One turn sends every row of this set to another row. A few are shown first. Where does it send the rows asked after them?
Gefik: [ -2 -26  -1  10  38  18  18   9   0  -3 -26  23]
Sema: [48 -1 23 27 25 20  6  6  3  2 21 25]
siguf: [ 17  33 -22 -10 -27 -25  56 -16  26  35   1  18]
Sot: [ -6 -12   6  10  41   9  10  -5   8 -17 -24  20]
lonu: [ 18  27 -26 -11 -28 -21  59  -9  22  41   0  19]
Bazem: [ 13   1 -10  29   3   9 -17  43  19  33 -24  23]
rog: [ 12  28 -32  -8 -22 -28  57 -18  27  32  -5  12]
Mazam: [ 27  28  16  44   7  -6 -23   9  35  11   1  23]
nup: [  7  16   4   3  33   8 -14  -1  15 -26  -7  11]
Mal: [ 15  29 -27 -12 -28 -22  58 -11  23  39  -2  17]
per: [ -1  -1 -12  -5  30  18  -9  21   5 -11 -22  12]
gil: [ 17  30 -28  -3 -22 -29  57 -22  28  31   1  13]
Vek: [ 22  31 -21  -8 -28 -24  58 -15  25  39   4  19]
Tis: [  0  16 -10  24   7   0 -26  31  29  16 -27  19]
kanog: [  6  -4  19  19  42   4  11 -17  12 -21  -9  22]
goba: [ 16 -19 -11   3  25  29   3  34  -6  10 -15  19]
bag: [ 24  28 -24   0 -22 -28  60 -21  26  36   5  16]
Deki: [  7  29   3  31   9  -8 -30  15  36   6 -15  18]
vena: [ 25  22 -26   0 -24 -24  64 -15  22  42   4  17]
Seni: [ 23 -11  27  29  39   9  19 -15   8 -11   3  28]
basif: [ 32   0   2  42   2  10 -10  38  19  39  -7  30]
repi: [ 32  16  22  19  30   8  -6  -9  15 -20  14  18]
tufi: [ 21  29 -23  -8 -29 -22  60 -12  23  40   2  19]
pamab: [ 13  22 -36  -8 -23 -24  60 -12  22  38  -7  14]
defuf: [ 27 -25  22  29  37  18  26  -1  -1   4   0  31]
Far: [ 15  32 -25 -11 -27 -24  56 -13  26  36  -1  17]
leri: [ 14 -32   8  20  35  22  25  11  -5   8 -14  29]
Dudam: [ 41 -19   6  19  23  30  11  27  -7  17   6  26]
nif: [ 20  19 -32  -4 -24 -23  63 -10  21  43  -1  16]
rere: [ 40  13  16  49   4   2 -13  21  26  28   5  30]

tufi moves to lonu
repi moves to Sema
defuf moves to leri
Now find these:
bag moves to vena
basif moves to Bazem

One turn sends every row of this set to another row. A few are shown first. Where does it send the rows asked after them?
gevu: [  4  14   0  32  -3 -44  25  -5 -83   2  41 -38  54 -18   2  20  45   1
  -8  -7  15   7 -25 -12  31  14  46   7  -9  24 -51  10  61  18 -43]
didug: [-40  -7  40  28 -22  33  -3 -15 -56  20  37  -5   5  -2  33  45  -6   8
 -11 -16  15 -29  14 -14   2  -3  40   0 -24  13   9  14  19 -13 -44]
Bama: [-30  13  29  44  -2 -22 -34 -65 -85  12  14 -20  37   7  17  24  32  34
  -2 -35  16  -7  -4 -31 -12  10   2  29 -29  22 -18  40  59 -20  -4]
Vul: [-29  40  16  44 -24 -28 -23  22 -55 -16  11   0  -3  20  26  74  79  -5
 -25   9  14  14  33 -23  21  23   4  16 -12  31  -9  32  21  -7 -22]
mamek: [-52   7  56  33 -23 -15  16 -42 -68   9  -5 -15 -12  12  26  28 -33  49
 -31  -2  18  24  33 -11  27   7  10  15 -16  21 -26  32  52  14 -61]
Tumag: [-13 -13  38   6   6   4  19 -38 -40  18  -9  11  55   7  27   5 -10   0
 -46  -5  24  55  -5 -24  -7 -16  12  -7 -22  -7 -29  -4  33 -25  -5]
Lebu: [-52  32  14  54 -32 -37 -26  -4 -40  -3   8   3  -5  21  28  64  53  21
 -34  -2  32  16  38 -22  35  28 -12   9 -10  27 -14  21  25  -4 -46]
Dupo: [ -5  12  47 -17 -57 -28 -14 -31 -61   1 -33  19  22  21   4  25  39  35
 -32  11 -10  34  22 -22   2   9   0  40 -33  16  -5  29  15  13   0]
Tege: [-26  10  22  13  -7   7   9 -18 -91 -15  -7   0  16   0  -6  40  17  66
 -16   2  17   6  26 -48  18   3  24  31 -45  33  -5  -5  11 -15 -42]
zos: [-11   1  43  -3 -38 -39   8 -31 -61 -22 -33  20  17  41   6  20  26  36
 -21   5  -9  17   6 -12 -13  19  22  52 -51   5  -4  31  28  27 -11]
gida: [-24 -22  18 -22  -5  -7 -14  44 -49  27   9  23   7  -6  13  26   3  23
 -51  -6  -1  35   8 -31  33  28  24  34  -4  25 -21  18  32  16  -3]
vire: [  3  -4 -11  19 -24 -49  -6  22 -69  -1  58 -22  24 -14  19   4  72  -7
  -2 -10  35   4 -10 -36   3   2  12   8 -24   8 -21  13  45  -5  -6]
pulu: [-11  40  60  21   0 -35 -41  -7 -85  34  29  15  45  32  23  19  16  39
 -13  23  -8  -3  -5 -14  25   1  -8  39 -22 -19 -39  38  61  14  16]
Vabev: [-11 -27  14 -22   9 -18 -23  20 -41   3  -7 -27   7   4  -5  24  23  14
 -34  12  23  42  34 -46  26  26  32  12 -28  11 -16  31  16  31  19]
rabe: [-17 -30   7 -12   2 -13  -1 -20 -42   3 -11 -35   2 -16  12  53  31 -10
 -15  17 -10  46  -3 -26  38  33  35 -10 -34  23 -19   5   3 -10 -19]
fof: [ 12  45  41  33 -40 -24 -53 -20 -54  36  21  -9  45   4  28  42  50  10
 -40  28  11  33   5 -28  37   0 -17 -11 -31 -10  -9  36  30 -12 -22]
pepig: [-26  10  74  -7 -18 -44   0  -1 -46  26  31 -18  -6  22  56  42   0  16
 -17  44  13  22  -1   1  46   9  -8   7 -44   1   3  11  28  35 -32]
pef: [-22  47  30  56  -2  -6  12  -7 -83   0  38 -24 -11  29  10  26   6   7
  28  23  33  -5 -19  -9  21   9  17  36 -28  -3 -43   3  36  -5 -53]
temi: [-48  34  -2  28 -16 -35 -25 -22 -40  10  18   3  43  15  -6  19  32  24
 -23 -35  11  18   8   1   7  -2  57 -13 -14  -8 -59  54  35  30  -3]
pir: [-24   1  10  48  27 -50 -14  31 -56  14  33  20  41   7  13  26  40  43
 -26   4  31  18   5  18  31  -6   2   7 -35 -34 -15  17  21 -15 -57]
vepem: [   7   15    1   36    9  -23   -7  -20 -103   11   30  -28   29  -28
   16   -6   32   13  -14    7   19   27   -5  -28   45   -1   18    1
   28   -7  -58   18   43   -2  -45]
bubo: [-54 -23  24  -6   0 -20  28  21 -62 -25  -1 -12  10  42  24  -1  13  10
   0   8   6  31  21 -22  27 -34  30  28 -52  18 -41  26  64  16 -11]
valon: [ 10  20  11  -2 -26   1   1 -39 -78  -4  16 -16  13  32  39  17  15 -33
  -7  34 -14  -8  13 -45  29 -18  47  -1 -30  30  -6   6  30 -24 -20]
Zit: [-21 -15  54  10   3 -47  -6 -14 -55  19  17 -20  -7   5  70  33   5  13
 -27  41   1  -5  15   1  37  17 -23   4 -42  14  12  13  34  29 -39]
gifog: [-37   8  -3  35  11 -56   8 -21 -55  17  -6  -3  71  26   0  38  50  23
 -25 -18  -5   0  18  15  -1   0  25   0 -15  11 -66  31  57   8 -20]
kidi: [  0 -18 -23  46  -9 -47   6  22 -47  13  28   3  51   5  19  45  24  14
 -21  11  21  13   2  22  27   4 -17  16  -7   5 -37  36  28  -1 -62]
gora: [-23  11  46   8  21 -22  24  16 -41 -13  16 -19  21  12  24  -7 -12  -4
 -28  34  33  41  54 -12  38  -5  24   6 -65 -15 -27  29  52   4   0]
dunan: [  3  16  54  -5 -12   6  -9 -33 -86  15  26  -4  39  26  38  17  15 -24
   0  27 -15  -5   3 -38  30 -31  34  12 -29  12  -2   1  42 -26  -2]
Meso: [ -8  -6  41  44   3 -42 -42 -58 -76  20  25 -12  28  18  47  36  23   8
  -5 -27  20  12  -7 -17  -8  15   6  21 -24  37 -24  48  67 -29   8]
sures: [ -4  51  47  50  11 -33  10  -9 -75 -19  17 -36  -2  34   4  28  11  15
  22  44  34  13 -22  -5   3  -2  -2  32 -35   7 -54  14  35   5 -36]
Noz: [-22 -21   7  59   2 -47 -26 -10 -43  28  14  -7  13  22   6  34  10 -31
  -4   7  -1  36  -9  18  20 -12 -21   8 -24 -19 -42  53  50   2 -34]
lagil: [ 12 -27  41  11  20   6   5 -17 -51  10   5 -11  22   1   2 -15   2 -24
 -46  11   6  36  15 -11   2  13  21   9  -8 -14  -2  23  33 -31  17]
niku: [ -6  52  40  22 -31 -21  -4  -8 -73  23  30  10  19  54  23  31  56  14
 -12  24  30  49 -25 -35  35   3  26  16 -12 -20 -34  -9  33  24  -7]
bipi: [-11 -23  50   6 -14 -36  13  -6 -33 -19   6  -8  30 -31  30  -8  -7   5
 -33  16  -8 -11  20  10  -8  18  -4  15 -20   0 -16  32  39 -42  -8]
lafa: [-37  49   8  21  21 -90  15 -25 -62 -17   2  -9  30  11 -10  33  38  17
 -19  14 -10  24  18 -17  21  24  14  11 -19  -6 -60  10  47  -8   5]
ketuk: [-31  35  49 -12   5  -8  20  36 -54  13   2 -40  39 -22  14  14  -4  13
 -30  34   8  19  24 -36  26 -14  26  -1 -59 -14 -30  31  52   8 -36]

pepig moves to pef
Tege moves to fof
gevu moves to lagil
Now find these:
Zit moves to sures
ketuk moves to vepem
lafa moves to rabe

One turn sends every row of this set to another row. A few are shown first. Where does it send the rows asked after them?
gulu: [ 10  28  25  -3  10 -21  10  16   7  15  50   9   0 -30  21 -16 -20 -35
  -5  -4  25  30   3]
nel: [  5  13   4   6   8  21   2  -4  18 -32   3 -22   5  10   2 -52  20 -26
   9  44  -6 -24  -3]
zam: [ -4 -20  11  -9  16  13  19   1  -9  -2  -8 -16  37  -6  11  -9 -10  -6
 -12  47   6 -47  20]
depa: [  3  12   4  41  11  12   6  18  15 -28  -8 -19   2  17 -15 -24  14 -56
   8 -18 -12  17  13]
musu: [ 25   7 -11 -18  -7  30 -13  13 -29   7  13  36   1  18 -35  26  -9 -20
  20  20  32  31  11]
Beke: [ 31 -47  -7 -20  20  10   7 -21   1  -1 -20 -26   4  -7 -20   3  13  -1
  19 -23  -4  23   6]
lun: [ 26  19   1   4  -7   0 -20 -12  24  32  29   6 -29  13   8  24 -17 -36
  23   7  40  11   8]
gim: [ -9  15   5 -12  -8 -22   7  -9  22   5  22  62 -14 -26   7   6 -20  -3
 -22  10  24 -20 -15]
Bir: [-12  20 -26   1 -16  -5  39   8   2   3  -2 -50  31  -2  -7 -20  -1  -6
 -14  10  -8  26  13]
Nul: [ -2  17  21   6   6  13 -25 -33  -7  -3  -2  24  -9  -7  14 -52   1  -8
  12  17  -6 -38 -25]
Seri: [  9  18 -12  23 -14 -15 -20  14 -11  -9   1  28 -10  10  10  10 -27 -41
  11 -56   6 -29  -4]
Moz: [ 19  -9  10   5 -22   8 -18  32 -36  34 -21  20 -28  12  -3  20  -6   4
   1 -11  10 -35 -18]
Siz: [  8 -27 -56 -18  10 -13 -25 -18   0 -36  -5 -13  28   8 -13   2  -5 -16
   2  -6   6  -8 -36]
doz: [ -6 -12  28 -16   0  -5  11 -12 -56   9   0  28  28  -3 -13  -5 -13  -5
  -3  13   8 -40  -5]
Fopav: [  6  58 -41  14  -7 -18  10  -8  22  -2  -9 -38  16   5   8   7  19 -12
   2  12  -4  -1  -2]
buloz: [ -6   3  19  25  -2  15  -1   0 -24 -13  10   7 -30   8 -14 -52 -14 -36
   8 -32  -9  13 -15]
Kuf: [ -7   8 -12 -12   1  26 -38   4  -1  10  -8  59  49 -16  -1   6 -14 -13
  -3  20  14  16   1]
Kuv: [ 45  -2 -30 -21  32 -21  -6  -4  -1 -24  10 -28 -15  -7   6   6  12   2
  12   2  10 -17 -36]
lumoz: [ -1 -41  -9   0  27 -34  -2 -13   0   1  -3 -37  24 -15  -2   8  -9 -18
 -21 -24   3   8 -31]
ruveb: [-19 -15   7  -2  -9   5  16  21  -9  10  10  59 -19 -17 -26   6 -24  -2
 -33  -4  16  24 -14]
Ruvan: [ -1  14 -15   6  -9  15 -17   0  24   1  -2  73 -41  -9 -13  11  -8  -3
  -6   0  14   5 -21]
gade: [ -1   1  24  -6 -11   7  17 -10  16  20  20  44 -55  -8 -21 -11   0  -1
  -6  20  19  15 -14]
Tek: [-13   9   1  -1  -4  -7  17 -27   6 -14  24  66 -13  -1 -33   7 -21 -29
  -4  -8  24  14   2]
sila: [ 35 -15 -15 -15  22  -3 -11  26   1 -16 -21  -8   5 -26  -4 -15  37  10
   2 -17 -18  16 -35]
val: [  8  14 -29  45  14   2 -16  39   4 -17 -21 -10   0  19   4  37  -9 -40
  -7 -16   6 -20   1]
Zag: [ 20  -9  -5   9  17  21   9  55 -28   6 -27 -11   2  -2   5  33  -1   6
 -15  20   7 -30  10]
kobeg: [-11   8   4  -1   3  13 -28  31   2  19  24  23   5 -23  15 -33 -15  -9
 -26  36  13  29 -39]
pob: [  8  30 -27  19   9  15  20   4 -15  14 -24 -45  -5  10 -19  18  16   4
  -1  10  -8  33   7]
deko: [  4  30 -47  -2  -4  24   7  13   6   5 -24 -37   8 -11  16 -14   4  28
  -6  26 -12   3   3]
soz: [ -8  34 -52   5  15   7  15 -11 -17 -10 -20 -27  38  -3   1  23 -18   3
 -11  12  -3   4  19]

gim moves to Ruvan
lun moves to kobeg
doz moves to Seri
Now find these:
Kuv moves to sila
zam moves to val
Fopav moves to deko

